One turn sends every row of this set to another row. A few are shown first. Where does it send the rows asked after them?
K_943: [ -4 -11  -2  18  13  18 -21 -25   2   4  30  -4 -18 -26   6  23 -17  12
  -5  -7  16  10  -8  -6  31  -6  -4   3 -17   6  31 -27 -12 -22]
K_352: [  4  13 -27  -1 -33   7 -28  -9  20   3  -1 -30  10  -9   8  16 -15 -12
  -1  -2   1  18  10  13  10 -15   5  41 -35  -1  -1   6  13   3]
K_116: [ 11 -37 -13  -4  -6   9  -2  -1   0  28  39 -33  10 -23 -14   0  -9 -16
  -3  10  -9 -18  13   6  24  -3  -3  -7   6  -4  13 -18   6   4]
K_247: [ 10   9 -19 -19 -17   9 -24 -10  28   1   4 -32 -18 -10  13  -4 -13 -21
  -8   2  14  12  16  -7   6  11 -21  17 -23  -8   1  14  -1 -19]
K_376: [-14  -6 -18  27  -6  -3   8  10  14  -1  35   0  26 -20  18  14 -15  -2
  -3  -9  30  23   6  13  27  10 -27  -9 -21  22   2  10  17  -6]
K_973: [ -6 -32  11  35   3  -7 -21 -12  21 -19   3  26  14 -14  16   4  -2  -4
  -5   4  -5 -12  28   0   7  16 -13  18 -17   2  -2 -39   5  -9]
K_160: [  3 -24 -33   3  -7  -8 -14  -4  11 -16  45   2  -7 -16 -12 -10 -12   7
  25 -20  11  -3  -1  -8   8  -8 -10   4   1  20   8  13   0  -7]
K_534: [  1   7 -24  20  -6 -15 -16  18   4  28   6 -15 -13 -21  15  19 -18  11
   1 -31  -3   7  -8  13  13  19  -1  -7 -27  16  -8   7  -3   1]
K_816: [ 10 -22  -2   0 -15  25  21   2   0  -7  -5 -35  13 -14   2  17   2   6
  -2  -4 -21 -18   1  21  11 -14 -13 -10  24  24   7 -16   7   7]
K_428: [-12  -8 -29 -13  13   5 -12  10  29 -16 -19   3  10  -9  11  23   3  14
 -13 -22  -1  -8  -7 -33 -13  -3 -10  -5   2   1  12 -12   7  -6]
K_645: [  2 -37 -38   6   2  18  -2  -3  -5  -1  18  28  27   3  -4  20   8 -25
  -9  16   2 -12  13 -11   2   9 -14   4 -12  12   7 -15  -1   7]
K_19: [ 17 -18   0  -6  -3 -10 -23  -7  17 -13  -4 -34 -15  -9  -5   3   2 -32
 -14   3 -17  -3  -6 -16  16  12  22  34 -25  -5   5 -10  -9  27]
K_651: [  9  -5  15  16 -15  -1 -18  -5  21  -7  -3   2 -13  -2   6  -3  21 -14
  -7 -24  13  15 -26  20   7  11  -7   4 -51 -20   3 -16  16  13]
K_759: [ 14 -20 -16   3 -19 -21 -11  -2  14  20   3 -19  -9  -1  -9  18   7 -16
 -35 -15   0 -14 -27 -16  15   8   8  35  -8 -19  11 -16  -8   6]
K_926: [  5 -15  12  14 -20 -18  -3   4  11 -16  -7 -12   9 -24  17  14   0   7
  12 -46  -5   4 -21  -2  12   6  10  -5 -13  10   5 -43 -15 -24]
K_574: [ -8  -8 -21  12   0   8 -20 -28  -6 -19   4 -13  26 -17  -1   1 -11  24
 -10  18  14  37  -6  17  27   7 -11  25 -19  14   8 -16   7 -15]
K_632: [ -8 -18  -9 -14 -11  -2  -7  -3  48  -3   3   1  50 -18  -4 -15   0 -11
   1  25  11  -4  -2  -4  30   6  -6   5 -15 -18   2  -5  11  -5]
K_684: [ -1 -21   7  16 -22 -10 -29   1  35   2  22 -20  -1 -18  -4   9  28   3
   6  -8 -20   9 -17   9  34  11 -19 -18 -18   4 -20  -6   8   1]
K_27: [  5 -29   6  11   4   5  24   2  -8  21  -5 -18   5   7  15  20  -6   7
 -19   1  10  14   2   9  39 -30 -10  25 -28  -6  -2 -13  18   2]
K_666: [ 19  -1 -12 -11  13   6  12  10  -6 -31  15  -8 -14  -7 -14  17  -5 -10
 -19 -23  24 -16  19  -8   8  -6  -2  12 -42  -7  15 -36   7  -2]
K_874: [  8 -27 -47 -30 -22   4 -11   3 -10  -6   4 -22  29 -23  -3   0   0  -7
  -3 -29  15   1 -21  22 -12  -4 -10   9 -26   2  -2  -4  10   2]
K_658: [ 33 -17  -4  -1  -2  11  23   4  13  -5 -30  -9  32  -1  24  -4  -2   3
   3 -13   7  16  -4  13  22  -3 -25  -3 -44   4  -5 -20   8  -4]
K_754: [ 12 -56  -3  14   6 -16  20  -2 -11 -10   9  -5  14 -12  10   1  13  13
  20   0   9 -22  -8  -4   7   4  -8 -11  -5  20   0   5  -3   3]
K_121: [ 18  -8  20   2   9  -2  -4  -5   5  11  15  -4   0  13   6  18  -4  -3
   5   3   6 -15 -11  55  27   8 -13  13 -25  13   5 -25   8  -1]
K_404: [ -3 -18  10  -8 -13 -27  -1   3   5 -15   8 -32  -1 -27  26 -19  15 -12
   2  -7 -14   7   2   0  29  13  20   8  11   0 -16 -16   0 -15]
K_652: [ 13 -15  20  -6  -1  -1  -4   6  23 -16   5 -10  28  35   8  13  -3  -7
  -7  -4   2 -40  10   6   1  16  -3   6 -27 -17   0 -11  -1   0]
K_319: [-29  -8 -33   2   8   3 -14   6   0 -36  -1 -19  21 -11   1  23   4   3
   3 -16  -1   7   8 -39  -2 -11  -4   5 -25   6  13 -22   5  16]
K_712: [-32 -24  17   1  -3  10  -5  10  29 -45   7  -5  18 -35 -11  24  -3  -8
   2   6  11   1  -6 -12  37   4  -2  16 -15  -7  -5 -24   1   2]
K_817: [  8  -1  -9   6   8   3  10  -9  -9 -14   0 -14   2   9   7  14  -5 -12
 -28 -18  19 -29  12  -9  17 -27  20  20 -14   5  25 -16   7  23]
K_158: [  5  -5 -34 -33 -13  11  -9   6  -3 -18   2 -25  15 -20  26  12  12  -8
  15 -30 -12   1 -19   4  10 -13  -5   9  -8  14  11  18   3  19]

K_404 turns into K_27
K_666 turns into K_428
K_651 turns into K_652
Where do these go?
K_943 turns into K_926
K_376 turns into K_684
K_817 turns into K_319

